One vector is turned by the same rotation once a step. Each row is the vector after some number of steps, and that number follows the row.
The counts run from 0 to 622.
[ 14 -22  43 -20  10 -38 -20  21  -2  -1 -24  25 -13  -2   8  -1   1  -6
 -40  -8   9  -7 -26  20 -11 -15  19   7 -10   0   7 -21  17 -22  23 -32
 -11 -36 -20  -4 -12  -7  -5 -17 -16 -20   1 -11   5  -2 -29  12  21   4
   5   4  22  11  12 -16 -24   9 -23   6  -7 -25] => 181
[ -6  15   2   6  20   3  30  11  16 -26   4  -2 -22   9  19  -5 -36  29
   3  38 -24   2  -8   3  -1   0  23  14 -29  13  -1 -15 -24 -20 -13  24
  11  17  16 -18  28 -13  40   6  20 -20  41   5  26 -14   9  18  -6   6
   3 -10   2  13  -4  14  -4  -6  -7   5  19   2] => 605
[ 10 -17  11  -3   9 -25   0  33  26  -8 -14   9  -9 -17  15  41 -21 -17
 -23  16  36   9  14   0  -7  26  23   1   0   9 -20 -14 -19  13 -28 -11
  -7   4  -7 -24  14 -20  -1 -17   0 -19   4  -1  14   4 -23 -21 -18  25
  -8   0  12   5 -27  16 -24  -3 -17  38   0   5] => 1
[ -2  -3  24 -31  25  -9  12   6  10 -18  -4  -3  -1 -24  36  11  19 -12
   6  12 -10  20  -1   4   1   1   5  23 -25  27 -23   9 -37  -3 -22   1
  22 -10  11 -43   6 -17  17   2  13 -29  16 -16   4  33   1  16  14  11
 -13 -13  11  -1 -10  15 -31   4   3   8   1  20] => 563
[-14  25  11  16   2  -4 -16 -26   1  -4  18  -8  13   7  16   2 -28   5
  30  21 -23   0  -2   5 -16 -17  24  15  22  17  -7  24  -2  -1   3  28
  28 -13  26 -24 -20  28  25 -11  -7  12  38  -5  14  38  11  30  21 -14
   8  -7   3  -8   8   0 -12  19   9 -11 -11   6] => 87
[-27 -14  18  -2   0   6   4  28  15   4  -9 -16  -3 -21  29   4 -14  -8
  20  30 -12  22  20  -6 -13  -1   9  -4  -1  21 -10   1 -10  16 -15  21
  11 -20  11 -53   6 -13  12 -17  15 -14  19   0  18   5  12   1   5  19
   3  14 -19  -9 -56  -4 -23  26  -8  12  -5  26] => 32
[-22  29  28  30  -3  16 -10 -29 -37  -6   4  39  27   4  -1   5   1   8
 -26  -6 -14 -30 -12  10 -21 -24  25   7   1  -4  -6  -2  11  21  12  16
 -26  20 -16  -8  10  19  24  10 -10  12  -3   3   8   2 -20   7   2  -2
  15  10  -5 -13  27   3  12  21   0  -5 -33 -12] => 447
[-15   8  12 -29  -3 -32   5  -1  -5 -14  -1  24  35   7  10  33 -12  24
 -38  -7   0  -5 -30  17   2 -25   8   8  -9 -11  14   5  21  13   9 -11
  -8 -29  13   2 -12  16  -5   2   2 -14  -3 -13  20  21 -17  25 -19  -4
  -5   3  29  -2  26   8  -5  -9 -22 -11   1 -42] => 138
[ -7   5  50 -13  24   0 -15  17 -10  17  13   2  11 -17  11 -14   1 -10
 -15  -8   1 -21 -15  24  -9 -26  17  19 -16   2  36   3  11 -34   6 -33
 -30  -6  -2 -24  -9   2   4   1  -9  -9  10 -27  -2   1  -1  32  19   6
   6   7 -20 -12   5 -10 -14  35 -16 -24 -20 -18] => 157
[-21  -2  22  18  15  32 -10  11  18   3  28 -40   1  -6  10 -13 -46   7
  21  28 -17  -4  17   6  -9   1  33   6  -2   9   9  15 -23 -10  -4  36
   9  10  19 -28  -2   1  20  -9 -10 -12  27   3   8 -14  16  21  10  -5
  -1  15 -24  -8 -13  -4 -10  19  -3   2  16  19] => 335
[  6   9   1   4   2   8  23   4 -21 -34  12   5  12  -8   9  16  -8  21
 -29 -11  15  -4   5   6   3  31  10  -5 -21   6 -41   0 -33   9 -31  25
   1  20  -8   1  35  -5   9  -5  -5 -28 -25   3  -7  -5 -29  -9 -31 -17
  -3   3   4   0   5  21  10 -10   4  34  37  -8] => 275
[ -5  -1  22   7  13   7  20   2 -16 -32   5   5   4  -9  31  -6  18  11
  18  29 -18   4   6  -3   8   2   2   8 -35  22 -34  -1 -48 -11 -28  30
  25   1  28 -29  25 -15  29  -7  13 -13   7  -3  -2  17  11  17  12  -1
   3 -14   5 -16  -7  22  -1   3   2   1   6  26] => 560
[ -2  19 -21  -3 -26 -13  17  20  -5   1   4  -8   2 -11  12  16 -41  22
  -3  -5  26  23  13  15  -8  16 -12   4  14  12  -3  -7  23  12 -21  10
  18 -27  22 -26  -3  22 -29 -24  15  -9   0 -13  34   2  17  16 -29   0
   7 -13 -24   0 -36  11  -5   0   0   0  18 -36] => 70
[ 10   3  26  22  19  26   6 -14 -21 -29   9  -1  10 -16  11   0   1  10
   3   0 -13  -5   7   8   7  17  24   5   5   0 -44  -4 -47  29  -4  34
  27  13   7  -8  22  -7  20   3   4  -2  -3  10 -20  25 -17   3  10 -19
  15   3  27  -5  18   5  22   7  15  28   1  28] => 266
[ 20   8  31  11 -10  16   6   3 -58 -15  13   7   7 -16 -11 -10   7  30
 -46 -14  14 -37  -6  29   2   0   4   3 -26  -8  -1 -19  12   3  10  -1
 -23   5   0   9   4  -8 -23  -4 -13  -2 -28  -3   3 -21 -17  12   1 -18
  24   2 -18  -4  29  -3  19  -3   3   9   9 -22] => 196
[ -2  10   2  -6  11  -2  20  -4  -2 -59  -3   7  -4   2  26  -8 -18  29
  -2  17 -16  16   2  10 -14  11  16  17  -2   3 -27  -1 -24  10   8  36
  44   3   8 -24  30  -8  34  13  21 -10  23  10  -5  21  -3  10 -15  -9
   8 -12  26  19  15   5  -1   2  10   7  13  12] => 571
[  0 -12  13 -24  10   0  18  16 -15 -19  40 -44  37 -26  15   8 -22  26
   7   5  10  -3   9  13  12  19   6  -5 -22 -11   4  12 -21  -5 -11  10
  10  -6  29  -8   7   0   5 -13  12 -16 -15 -19 -14  12 -11  26 -27 -18
  -8   3   0   3   8   5   6   9   1   6  54 -15] => 590
[  2   4  25 -18  -4  -1  11  28 -39 -24   5  -4  16 -26   3   1  21  27
 -32 -23  17 -11   1  21   0  24 -10  -7 -21   0 -23   6 -13  22  -3   2
  11 -28   3 -14  16 -12 -34  -2  -4  -8 -45   6 -19  11 -15  -2  -5 -23
   4  16  -1  -2   6   0  12  -9  12  28  30   0] => 240
[ 33  -3  32  28  -8 -34  -4  11 -37  -2 -11  24  -4 -23  -2  19  -7  -6
 -25  -2  23 -28  20  28 -15   4  22  -2   3 -16 -10 -37  18  -4   2 -26
 -20 -15   2  -1 -11  -4 -28 -36  -6   7   3  -9   3  14 -16 -12   1  13
  16 -11   3  -5  15  -3  -1   2  -9  20 -16 -15] => 476
[-14 -14   8 -17   8  -7 -25  12  42  27  -2 -15  -4   1   0   5 -47   1
   8 -13  14  34  -9   1  -5   1  18  17  35  11   3   1   3   4   7   8
  24 -34  -1 -26 -14  33   6 -19 -15 -17  10  -5  20   1 -10  31   5  -9
  -3  10   4   6 -30 -13 -26  19 -14  -4  12 -25] => 361
[  9  16 -13  -5   5  -3  42  16   0 -20   8 -11  -3 -11  11  22 -37  44
  -9  23  -2  -3  -2   9  19  12   8   9 -34  -5   2 -24 -16   4 -23  14
   2   4  36  -5  21  -9   7  -1  30 -20  20  -7  27  -7   1  21 -26   5
   2 -13   2   9  -6  26   8 -25  -5   9  36 -21] => 602
[ 16 -17  33  22   2  24  -7  -1 -39 -24   7  15   8  -2  -4 -14  17  13
 -25  -6  21 -23  -9   1  18   6   8   2 -17   9 -34  -3 -34  -5  -8  24
   9   8   0  13  23 -15   6 -14 -29 -13 -43   1 -14  -7 -24  18  20 -31
  20   1  11 -19  16  10  19  11   1  19   2   9] => 231
[ -7  18   4  11   6   2  -9   9  27   6   5   6 -22   7  22  -6 -35  -3
  10  22  10  16   3   5 -14  -5  10  30  12  33   9   9   0 -27 -23   8
  16   1  19 -41  -3   8  10 -11  -5 -10  37 -12  35   2  34  27  12  11
  10 -17 -26 -10 -30  13 -30  24  -1 -15 -20   2] => 77
[ -1  26  -7  28 -14 -26 -15  -8   0   6   7  28   4  25 -16  24 -52  38
  -8 -13  26  -7 -15  10   1   5  23   9  30 -10   2 -13  15  -3   4  12
   8 -17  12   7   7  41  -1 -12 -11  19   4   8  20   3  -4  17 -16 -21
   5  -6  19  -1  16  10  22  -5 -16   2  -6 -38] => 399
[ 13  19  12  12   2  28  15  -3 -35 -51  25  -5   0 -16  19 -24  -2  22
  -8   6   8  -9  20  25 -16  21   5  21 -10  10 -14  11 -21  -2  -4  26
  26  27  11 -26  26 -12   5   4   5   3  -6  -1 -15   7  10  12  -8 -11
  21 -20 -16   0  23   6  12  16  26   6   8  15] => 548
[ 14  -6  22  19  14  15   8  -7 -20 -33  12  -5  12 -13   7   6  -5  18
   3   4   0  -9   8   9  10  21  21   4   8  -7 -42  -8 -47  26  -2  30
  31   2  20   3  16  -8  11   0   0   0  -8  12 -24  26 -20   5   4 -21
  15   0  35  -3  21   6  25   4  13  35   5  23] => 265
[-14   2  -5  11  -6  31 -11  -8   4   4  21 -17  19  10 -13   5 -59  40
  -1   0  17   3  -8   6  14  -2  16  16  28  -6  12  10   3  26  10  41
  22  -5  24  -2  -2  28  -3  -2 -13   3  -8   4  24 -12   7  47 -12 -24
  20   6  -4 -12  -6   6  20  11   0  -6   7 -22] => 366
[ -5  -6  47 -26  16  16 -14  11 -17  -4   0  -6   1 -30  10 -13  38 -11
 -24 -26   5  -2  -8  17 -10   9   3  12 -15  22 -22  19 -28   5  -4  -3
   7 -11 -21 -35   5  -9  -3   0 -23 -22 -28  -7 -16  17 -24   3  27 -16
  -1  18 -12  -2   2  -5 -22  18  10  18  10  14] => 236
[ -3   4  19  18  -1 -43 -15  29   5   1   2  33   9  24  -3  35 -27  19
 -31  16  30 -27 -10  15   0  -6  21   0  -6 -18  19 -12  15 -25  -8 -23
 -19 -17  23   1   2   4 -10 -17 -12   9  -3   7  10   4   3   6 -17   5
  -3  -1  18 -20  18  14  12  -5 -31   2 -26 -20] => 432
[ 20   1   6   5  -2 -19  23  13 -29 -21  19  -7   9 -29  16  14   1   9
   9   2  21  -4  24   9  10  28  -5  -5 -27   5 -30 -12 -32 -22 -41   0
  13 -12  34 -10  17  -8 -10 -32   9 -11 -13 -22  -5  21   3   9 -13  -7
  -1 -24  -1 -11  -5  21   8  -6   4  16  32  -5] => 556
[ 10  -3  20   6  29  -3   6   1  20  13   3 -22  -6 -35  17  13 -19 -26
  26   2 -12   8  22  -1  -3  19  35  -1  -2   9 -33 -21 -41  -7 -32   3
  -3   5   1 -26   2   6  26 -23   7 -24  28 -14   5  15 -23   1   7  10
 -10   3   1   6 -24   6 -23  12  -4  23  23   4] => 304
[ -8   5  44   8  20  16 -11   4 -12   7  10  19   9   1  10 -29  -3   1
 -13   3  -1 -22 -19  16  -6 -28  20  18 -19   7  31  -4   6 -38   7 -12
 -26   9  -1 -18   9   6  25   6  -7  -6   6 -14   0 -15   4  38  16  -1
  18   6 -16 -18   8  -6   4  43 -14 -31 -34 -14] => 155
[-10   5  48  -3  21   7 -16  10  -9  15  11  15   7  -6  11 -25  -1  -9
 -15   0  -6 -21 -16  20  -7 -28  14  19 -15   4  34  -1   7 -36   9 -25
 -28   3  -5 -21   0   3  17   7  -9 -10   9 -18   0  -3   0  33  21   6
  13   7 -19 -16   9 -10  -8  41 -15 -28 -29 -15] => 156
[ 20 -31  34  -9   2 -31 -15  20 -19 -12 -13  18   3   3   0   4  -9  14
 -38  -5  23 -13 -22  19   4 -12  14  -2  -5 -14   5 -22  16 -11  25 -22
  -4 -41  -2  15  -4  -6 -13 -21 -17 -14 -19  -6  -1  -8 -31  19   4  -8
  12   3  32   3  23 -15  -2  10 -23   5   0 -29] => 183
[  7 -25  46  -2   1  -8 -17  -4 -21   2 -16  25  13 -27  15  17  30 -32
 -29  -2   7  -9   1   7 -12 -22  13   8 -13  13 -20  -8  -2   4  -2 -17
 -21 -13 -21 -15 -18 -12   1 -29 -25 -23 -11 -20   7  20 -31   3  28  13
   6  -1   4 -15  -2  -3 -34  16 -11  13 -21  -2] => 485
[  5 -20   0 -13  -8  -3  10  28  16  -5  -1 -20   8 -20  15  39 -38   6
 -10  28  24  16  23   9   4   6   3   6   7  -1  -5  -1  -4  41 -16  11
  13 -23  34 -26 -12 -15 -29 -24  11 -12   5  -3  28  12   3   6 -17  20
   6   5   4  -9 -35  13 -12  -6  -5  24   5   2] => 36
[-19  17  20  24  -2 -22   4 -15 -22  -4  10  28  29  23  12  15 -10  26
   9  22 -21 -24 -22  -3  13 -32  14  -3 -24   0  -1  -5  -3 -26 -14  10
  -8 -18  32   5   6  23  35 -14  -1   0  13  -8  15  15   3  36   3 -11
   1  -3  15 -26  16  17  13   5 -22 -20 -16 -23] => 130
[ 25  10   8 -11  25   2  17  28  14 -10  20 -31  -5 -39  11  21 -41   2
 -13  -1  24   3  33  29  -6  38  24  10   3 -18  -4  -7 -24  18 -20  -6
   3   9  14 -23   4 -11 -26   0  15 -17  17  -7  -7  13  -5  -7 -23   9
  -1  -1   0  12  -3   2  -5  -8   7  33  24  -2] => 295
[ -6 -17   3 -17  -8   7 -10  -8  14   9  14 -21  26 -17  13  24 -20 -20
  -2  -7  17  20   8  -3  -6  -6   9  10  12  28 -16  26  -2  16 -17  17
   4 -10   0 -21 -26  18   2 -33 -22 -30  -6 -26  30  20 -17  27  -4   0
  -5  -2 -16  -9 -31  10 -43  22  -3   6  21 -20] => 57
[  2 -14  47  13  10  20 -17  -4 -33 -12 -13  18  -2   2   2 -36   3  15
 -20  -5 -12 -14 -23  20  -1 -22  14  12   5  -3   1 -18   5   9  43  11
  10 -11 -10  -4   8  -4  17   8 -10   4 -10   1 -10  -6 -21  32  27 -14
  34  11  13  -1  21 -22  11  36   0 -12 -29  -2] => 188
[  4  13  14  20  -9   8  14 -20 -39 -49 -13  35 -13  -8  17  -5  25  14
 -23  12 -14  -4   3   6 -20  -1   7  18 -26  25 -47  -4 -23   8  -9  31
  19   7 -10 -23  18 -14  17  -8  -9 -13   1   4  17   8  -8  -4  11  -1
  16 -22  -1  -4  14  16 -12 -10  13  22  -4  16] => 526
